Each row is where one point has got to under a steady rotation. How many steps took it there?
The counts run from 0 to 552.
[-132 -100 -394 212 -23 -168 -286 102 -169 276 -93 60 55 -44 233 75 -214 -10 49 -177 50 175 -342 -375 54 -197 -93 227 -53 206 56 -155] | 364
[-218 -68 -397 16 80 -117 -312 135 -136 291 -89 -19 31 148 78 -52 -188 45 165 -408 52 -154 -199 -222 -34 -95 -328 89 144 -100 26 -237] | 165
[-327 -28 -183 -128 158 -261 20 -132 -165 27 -55 87 85 -129 -290 128 364 -311 182 -178 51 -168 -203 -138 -122 -168 303 -210 23 -5 18 -80] | 527
[-197 2 -63 106 241 -147 67 317 149 163 -93 64 7 85 217 -11 -285 -412 55 52 17 157 -101 -243 272 -362 -139 -50 168 -123 -89 -189] | 127
[-101 -259 38 26 299 -447 -253 125 322 -290 -261 -109 90 60 139 -88 86 -120 4 -54 19 22 -59 -342 -176 183 47 73 56 226 -44 -184] | 186
[-284 35 -271 -247 95 -104 11 105 -45 -20 71 -89 -67 -64 -292 153 147 -153 260 -171 43 -171 -160 5 314 -78 231 -82 18 -403 -44 -361] | 161
[-117 -330 -178 4 147 -395 -267 76 123 -158 -244 -96 128 -25 63 -215 -15 -45 15 -117 104 -38 -59 -424 -353 17 -186 57 126 -28 113 -139] | 533
[59 191 -403 -287 143 -76 101 240 -9 300 -65 -28 -20 -37 169 118 212 -297 343 -162 -60 -174 -303 46 67 -113 53 190 76 -233 -11 188] | 242
[-219 138 -235 -56 118 -261 67 186 219 234 -36 -56 -52 114 255 200 149 -149 289 -365 -29 40 -216 64 -32 173 36 249 66 243 -82 -87] | 174
[-269 -83 -214 54 103 -188 -94 278 52 209 -114 -198 152 -75 -235 12 -68 -292 -51 -4 66 198 2 -486 289 -100 -101 1 167 -238 -104 -3] | 544
[-321 -42 117 -41 46 65 -186 118 -225 240 -180 -30 -96 -9 150 403 249 -112 194 -33 -13 -42 -433 -64 235 -201 197 173 -261 -52 61 -147] | 212
[-192 -202 -302 -90 129 -247 -273 204 -37 159 -75 -91 -47 322 154 -236 -87 -77 134 -292 66 -108 -231 -78 77 -112 -282 47 147 -49 -27 -169] | 314
[3 -153 -228 -263 328 -191 -30 227 100 -305 -190 1 168 -153 -217 -10 96 -241 287 162 41 -22 106 -154 2 122 261 -4 94 -54 -75 -158] | 536
[-405 -174 -133 50 46 -421 -32 -93 22 -20 -96 35 372 -26 64 -43 257 -169 30 31 219 145 -361 -278 -80 -270 34 -61 158 74 72 -56] | 29
[-208 -101 -291 -32 87 -92 -73 207 -96 198 -181 -56 234 -78 -367 32 -117 -258 58 59 47 152 2 -431 207 -173 -43 -50 42 -195 -29 57] | 545
[10 -118 -230 14 241 -154 113 99 59 3 -102 97 -41 -101 -314 -18 -20 -231 42 124 -21 354 152 -120 -332 -96 248 47 -243 330 -110 -288] | 486
[-321 -98 -408 193 41 -231 -208 -33 -61 219 -11 18 123 115 -167 -126 -164 134 234 -69 94 55 -253 -131 32 -280 -162 91 27 195 67 -271] | 514
[-208 22 -158 165 186 -291 134 343 530 272 -80 -113 -60 54 103 115 -108 -189 -29 -81 -115 194 -56 -154 9 -84 -129 109 81 -129 -47 -217] | 473
[-221 -145 283 38 180 -219 -363 95 -54 74 -254 -87 -158 202 294 10 393 -257 -104 -204 -73 10 -296 -230 72 -154 94 157 -93 53 -49 27] | 412
[-71 -94 -297 -8 320 -361 -179 94 297 -263 -198 -175 269 -77 -218 -246 108 -2 289 137 56 -59 67 -126 13 8 11 68 196 -130 52 -193] | 386
[-325 48 -182 53 83 -47 6 177 -69 62 -62 -230 242 -123 -224 103 54 48 425 -36 156 29 -58 -71 234 -377 137 -39 48 -344 90 -329] | 11
[-164 -103 -207 -1 180 -264 221 76 218 -152 40 -60 133 -189 -56 -141 81 -63 172 14 121 75 6 -48 -225 -336 66 -163 202 -268 42 -365] | 307
[-159 -121 -151 186 146 -244 -169 172 -252 -64 -82 -57 47 59 -208 -203 -47 -289 50 -139 116 62 172 -452 114 -429 9 -169 28 -2 -77 -150] | 346
[-192 -279 58 118 185 -205 -284 76 170 94 -281 110 -232 211 146 9 -115 -238 -71 -127 -162 -89 -304 -170 -137 -62 -134 97 -178 291 38 -196] | 482
[-72 76 -16 -371 149 11 21 353 -169 83 -205 -105 60 6 108 128 270 -328 348 -154 105 -96 58 -72 -47 -94 118 50 58 -356 -63 97] | 43
[-112 151 -137 -189 224 -32 38 354 156 248 -188 -16 -3 65 276 322 -92 -101 424 -227 -50 5 -110 85 -220 162 -76 197 101 13 -45 -254] | 322
[-9 -53 -255 -117 192 -238 107 171 203 -150 -124 -128 249 -318 -161 -22 99 -297 81 107 43 156 183 -373 -175 -9 164 24 112 -295 -68 -19] | 40
[-130 -142 -180 219 193 -204 -265 -85 -70 -62 -165 13 187 22 -250 -115 182 77 249 162 12 215 -48 -84 -139 -209 212 235 -169 348 -57 -255] | 218
[-88 -61 -196 -341 315 16 -240 -12 26 9 -112 264 17 74 -175 162 198 -166 173 114 -158 -85 -291 162 -232 169 276 189 -22 119 -96 -163] | 102
[144 -129 -486 92 142 -238 -324 200 28 87 -43 -167 33 16 116 -269 -15 112 71 -149 -22 21 -27 -209 -258 -81 -214 316 127 -206 -55 -104] | 235
[-24 -19 -324 -236 197 -64 49 237 191 -17 -73 -56 233 -302 -88 62 111 -84 255 295 14 82 -112 -11 83 8 213 158 131 -400 -26 -176] | 239
[-176 14 -258 90 78 -162 279 172 -20 191 -96 -171 -49 -136 -281 110 82 -119 497 26 46 38 -97 22 160 -354 139 29 -233 -97 76 -161] | 358
[16 -260 -163 -283 187 53 -229 366 -256 -76 -307 -191 32 57 -393 65 -40 -81 317 178 114 63 93 -143 208 30 127 196 -223 13 -22 -109] | 200
[-180 34 -464 65 -53 -248 -193 114 -42 375 115 -8 -106 158 44 -14 -102 -76 70 -350 -35 19 -315 -223 234 -149 -160 146 5 121 -79 -166] | 512
[124 -301 -406 -143 22 -383 -362 167 -35 -44 -112 -197 -26 122 141 -199 103 9 -15 -261 115 -49 -166 -240 -145 82 -110 265 44 -32 -4 52] | 383
[-231 -159 -132 52 111 -249 -200 52 -159 20 98 156 123 198 112 -201 126 -28 9 0 236 309 -307 -120 -18 -348 105 -5 100 257 -89 -362] | 296
[-64 -126 -45 114 258 -411 -1 107 429 81 -196 27 57 102 350 -57 134 -225 21 75 -103 158 -225 -85 -329 -78 -61 215 40 167 34 23] | 255
